rotation steps, each row followed by its count of steps
The counts run from 0 to 713.
[142 127 137 141  88 129 159 111 160 130 125 141  98 162 114  88 136 139
 128 116 121 111 138 167 118 119 110 121 109  73 124 160 128 113 126  72
 148  95 172 116  88  90 154 190 144 127 153  96 151 169 136 123 167  86
 171 164 105 137 131 118 117 131 124 132]
256
[130 110 128 147  99  95 114 100 137 126 120 114 155 120 125 113 143 109
  80 102 149 134  95 137  90  90  87 100 102 118 127 116  78 130 169 128
 218 110 153 123  94 100 105 115 136 174 110 168 144 142 130 136 157 103
 127 132  84 158 145 100 115 158 130 200]
176
[141 133 126 159  73 123 128 123 197 145 145 134 148 142 112 138 107  58
 164 159 111 111 100 154 123 135  87 175  82 134 139  94 132 119 143 165
 128 138 100 133 132 124  91 118  71 132 130  98 192 184 147 127 100 123
 112 139 102 124 135 144 124 127 125  90]
377
[149  70 127 176 168 127 158 130 149 127 110 129  84 142  86 104 146 111
 116 123 121 159 149 122  92 128  99 188 115 141 156 109  81 109  47  69
 107 137 163  98 141 120 123 114 100 126 139 128 100 119 115 119 194 100
 117  97 144 124 126 148 143 164 127 148]
456
[112 109  94 156 168 113  91 131 137 118 150 175 152  95  94 117 159 101
  91 113 133 116 157  91 121 101 107  89 144 196 182 116  96 110 103 100
 153 153 124 113 112 173 140 123  98 108 114 154 106 103 114 118 146 122
 124  90 143 135 132 104 177 150 118 200]
17
[105 131 157  98 110 137 124 107 141 139  95 129 105 135  80 158 150 115
 171 125 128  92 158 155 170 132 124 155  93 127  85 101 142 146 140  80
  78 111 110 156 116 126 142 129 106 144 163  73 147 125 139 131 102 151
 130 179 157 118 123 134 146 130 107  80]
552
[141 121 121 132 140  69  85 135 133 119 144 124 225  95 164 154 121 135
 108 148 144 123 145 101 126 149 158 152 135 165 149 108 130 109 139 174
 122 157  94 156 155 161 126  80  96 119  99 133 129 106 116 106  81 125
 123  89 108 135 160  76 162 122 128 131]
21
[ 93 123  75 110 104 154 101 145 122 112  90 113 144  88  70 121 106 155
 169 126 116  89 135 119 160 144 132  81 128 146 110 164 143  79 149  43
 100 133 135 122 145 129 142 144  89 129 144 126 168 103 155 180  89 150
 115 138 103 138 142 117 139 132 130 145]
57
[168 156 166 104  46 121 131  62 135 142 130  98 151 123 136 142 135 165
 127  98 132 120 110 141 132 186  94 184  91  99 122  94 157 141 148 145
  94 122 125 142 122 108 122 103 130 160 136  94 174 126 138 177 106 135
 109 162 118 142 129 110 120  73 113 113]
362
[123 156 151 125 102 116 130  82  89 110 128  95 156 115 183 170 113 188
 101 117 165 137 111 109 106 125 104 109 143 117 112  85 125 180 146 179
 158  88 125 153 136 121 137 111 162 180 115 149 127  87  96 144 100 144
 123 113 146 113 103 113 124 103 127 125]
332
[167 134 149  96 161 107 103 145  85 134 134 110 116 131 137 114 193 167
  69  82 174 129 147  90 165 110 107 114 183 155 123 113 127 158 154 148
 139 117 133 114 117 137 133 126 123 174 114 164  98  69 103 154 117 137
 109 125 117 100 148  84 114 118 144 181]
173
[104 115 157 121 128 153 107 108 116 125 116 108  79 136 126 168 133 131
 128 119 129 164 139 106 134 137 106 171 133 110  78  98 100 162  94 104
  93 118 150 109 136 150 114  96 164 155 165 146  88  92 158 140 132 150
  84 132 171 116  73 156 148 128 142  94]
139
[ 92 134 151 126 140 147 156 167 151 146 112 101 128 118 123  98 121 103
 132 140 132 108  94 158  90  89 129  82 111 104 119 122 109  97 162 127
 170 115 130 118 114 114 129 140  96 175  98 154 196 159 162 127 159  94
 170 156  78 133 166 113  82 156 130 130]
231
[ 92 108 168 123 135 153 114 140 116 118  96 130 102  91 105 154  98 116
 160  90 144 113 129 129 161 120  61 175 118 148  92  67 124 120 154  75
  47 134 106 104 117 186 141 133 116 134 153 133 137 120 134 148 103 165
 169 115 166  86 146 154 172 122 115  77]
385
[160 108  97  82 146 108 117 171 145 118 144 108 110 162 117 165 189 170
 100 143 154 103 120 112 150  94 124 119 151 173 124 139 139 144 141 149
 134 104 116 148 111 109 111  99 126 166 146 119  85 106 113 146 123 161
  87 169 149 110 140  88  99 110 184 164]
340
[ 91 121 144 158 152 161 152  75 162  92 143 107 144 137 184 133 110 118
 124 159  95 134 144 127  79  99 158 111 139  91 155 121 104 141  78 143
 144  84 108 116 100 153 163 153 176  86 143 142 124 146 134 101 153 113
 113 120 156 115  97 149 102 111  84 119]
437
[ 96 170 116 134  71 113 118  90 149  77 118 177 187 104 140 160 138 111
 124 177 108  99 141 121  96  98 138  79 116 154 144 113 134 138 113 146
 130  83  84 148 111 115 139 102 123 144 130 110 171 117 171 161 139 136
  89 143 129 129 116 104 138 111  82 148]
24
[131 153  96 141 112 134 141 114 181 108 137 187 163 138 135 162 131  79
 150 151  92  95 116 126 118  96 130  83 108 177 173  87 180 130 124 163
 151  98 119 186 121  95 108  98 113 127 126 110 152 131 167 154 137 140
  90 135 172 161 128 124 115 147  73 158]
517
[119 117 110 124 116 146 142 110 120  82  91 140 105 129  92 142 147 147
  79 122 128 114 126 117  93  98  74 105 141 138 121 107 121 117 134  72
 119  95 107  86  84 137 141 142 115 185 155 166 140 125 162 194 164 142
 115 131 139 108 154 103 127 145 133 172]
33
[118 123  99 146  95 131 114 130 143 138 142 107 126 157 131 128 120 129
 116 144 108 148 119 130  87 121 127  78 103  75  89 166  64 127 148 113
 213  91 168 131 141  84 133 124 136 187 117 148 132 118 129 129 120 111
 130 151  80 150 115 125 124 168 177 185]
478
[144  95 163  65 163 117 122 196  91 108 100 117  83 128 132 158 182 166
 117 139 163 145 177 131 160 123 161 161 152 131  90 183 144 128 157 142
 108 137 122 117 106 136 119 112 162 119 141 124  91 114 160 133 145 113
 119 142 116 105 156  71 105 105 127 122]
586
[118 152 126 112 108 128 112 122  93 119 121  95 169  89 154 113 124 188
  94 116 138 121 111  88 122 120 116  63 168 106 134 144 158 123 156 133
 145  91  90 101  90 146 157 180 142 140 114 186 160  92 116 175 109 138
 102 101 116  99 161 115 113  91 113 176]
31
[156 155 122 104 134 125 123 138  87 124 125  92 143 136 136  96 116 225
  95  88 163  91 126  97 133 146  94  85 173 118 124 121 178 127 173 114
 118 106 121 128 135 137 139 119 132 157 111 168  98  92  74 191  96 132
 126 112 163 114 152 106 116 111 139 144]
666
[170  93 111 123 130 107 119 189 145 137 157 151  75 181 108 162 142 133
  94 134 120 142 146 116 143 123 123 163 121 165 121 134 101 136 123 119
 101 114 121 108 136  99 124 123  88 185 130 108  81  85 114 122 123 127
 120 155 125 107 119 117 139 178 214 142]
481
[126 122 148 126 143 137 113 151 162 174 173 103 151 165 182 103 117  96
 123 165 109 156 115 117 131 121 189 113 150  86 136 146 118 124 114 168
 195 145 145 148 151 104  94 116 128  98  88 171 112 117 114  95 115  87
  99 119 119 124 140 126  84 131 103 138]
126
[ 92 126 102 168 128 124  86  94 108  98 117 153 164 105 128 131 106 132
 159 171  87 143 164  93 145 158 173  95 163 109 134 218 130 106 109  85
 147 124 117 124 136 139 145 157 162  64 120 126 154 115 173 120 114 138
  97 118 101 151 121 111 141 107  71 143]
605
[149 125 142  73 163 148 140 197 135 128 129 107  80 134 102 102 159 151
 166 137 165 103 153 142 184 112 126 160 137 164 111 166 151 134 162 128
  89 157 122 115 114 143 131 158  92 143 130 102 123 146 121 125 126 136
 144 175 104 105 149 124  97  89 156 110]
395
[143  86 148 106 180 155 130 180 111 141 120  69  79 166 147 135 165 159
 100 148 129 163 166 108 159 119 169 140 167 111  99 178 132 120 123 127
 131 134 125 101 141 122 103 119 127 150 140 162  76  85 133 132 137 136
  89 140 138  92 142 101  82 144 158 118]
284
[ 93 123  97 134 145 133 105 141 112  89 105 134  99 119  93 161 138 153
 122 147 101 102 171 113 115  87 146  72 146 159  80 145  93 127 102  57
 128  63 121 112 132 121 159 127 132 187 131 130 142  75 156 153 129 164
 127 138 135 103 128 120 141 169 160 140]
637
[122 175  79 141  79 102 100  79 136 117 137 166 185 119 138 117  84 182
 136 136 103  76 125 122 115 158 134  48 153 113 141 157 172 124 151 154
 153  99 115 166 172 104 151 136 158 115 116 115 153 118 127 144  89 129
 139 122 122 150 114 118 138 123 109 160]
660
[198 130 116 186  99 117 130 136 144 175 160 133 169 164 151 139 109 124
 115 126 128 114  57 138 123 139  95 159 139 123 160 101 155  99 138 157
 115 173  97 139 118 127 118 131  90 106 118 138 137 167  66 112  76 132
 135  97 152 128 169 171 107 116 154 122]
680
[126 137 172 109 172 130 154 128 148 141 130 105 143  84 150  88 106 107
 141 106 187 131 111 155 126 144 145 133 120 129 170 100 121 124 140 171
 143 178 120 135 151 150 134 122 119 106 102 139 145 176  75  89 124 101
 168 101 114 119 138 145 121 109 137  84]
403
[153 109 131 147 108  79  96  89 140 113 122 119 231 121 155 162 113 105
  68 145 131 116 122 103 103 132 134 199 109 146 147  84 120 110 114 168
 144 147  95 153 145 133 143  67  83 145 104 129 139 120  99 107 120 113
 150 118 139 136 143  86 163 146 124 124]
20
[155 140  84 156  70 123  92 119 132 139 137 180 146 123 108 151  95 128
 142 113 107 100 127 107 171 173  79 157 124 129 137 114 169 109 156 108
  90 172 101 143 136 150  93 113  97  86 151 122 132 114 114 155  53 172
 117  96 147 140 134 145 142 109 111 135]
520
[135 151  93 144 148 126 119 148 158 102 172 190 129 150 162 159 147 117
 131 160 116 105 171 109 165 125 145 100 175 185 157 101 137 173 111 160
 138  92 109 154 141 120 153 113 136 124 116 113  93  64 111 130 101 174
 118 137 180 108  87 142 139 132 114 148]
325
[126  94 121 159 143 147 156 142 203 100 162 141 120 149 115 115 134  85
 135 135 125 138 154 133  95 109 140 166 103 119 125 109 101  85 124  97
 105 142 164 128 143 140 133  75 111  96 171 134  83 170 123  85 176  86
 152 127 159 151 121 136 156 168 115 135]
265
[119 122 135 152 125  55  58 103  97 140 103 161 169 105 111 184 114 117
 122 110 135 130 141 129 139 184 128 150 126 146 110 116  66 136 123 104
 134 139 136 166 163 125 143  90 113 128 114 111 143  77 128  90  78 149
 131  81 125 151 115 109 198 158 123 130]
162
[143 141 150 144 188 129 178 128 143 121 136 123 146 109 165  60 115 134
 136 130 151 137 103 153  92 110 152  98 139  87 175 147 141  96 125 161
 180 136 152 131 144 124 128 144 168  85 118 161 118 162  97  99 167  58
 160  95 103 156 140 113  92 122  93 151]
262
[ 72 133 138 190 103 150 125  63 118 116 110 127 159 123 148 123  86 116
 122 137 101 130 128 120  98 126 141  75 145  51 127 143 100 117  92  99
 161 129  98 115 113 162 169 160 189  91 120 156 144 146 124  96 137 120
 130  96 139 112 104 144 116 121  90 123]
438
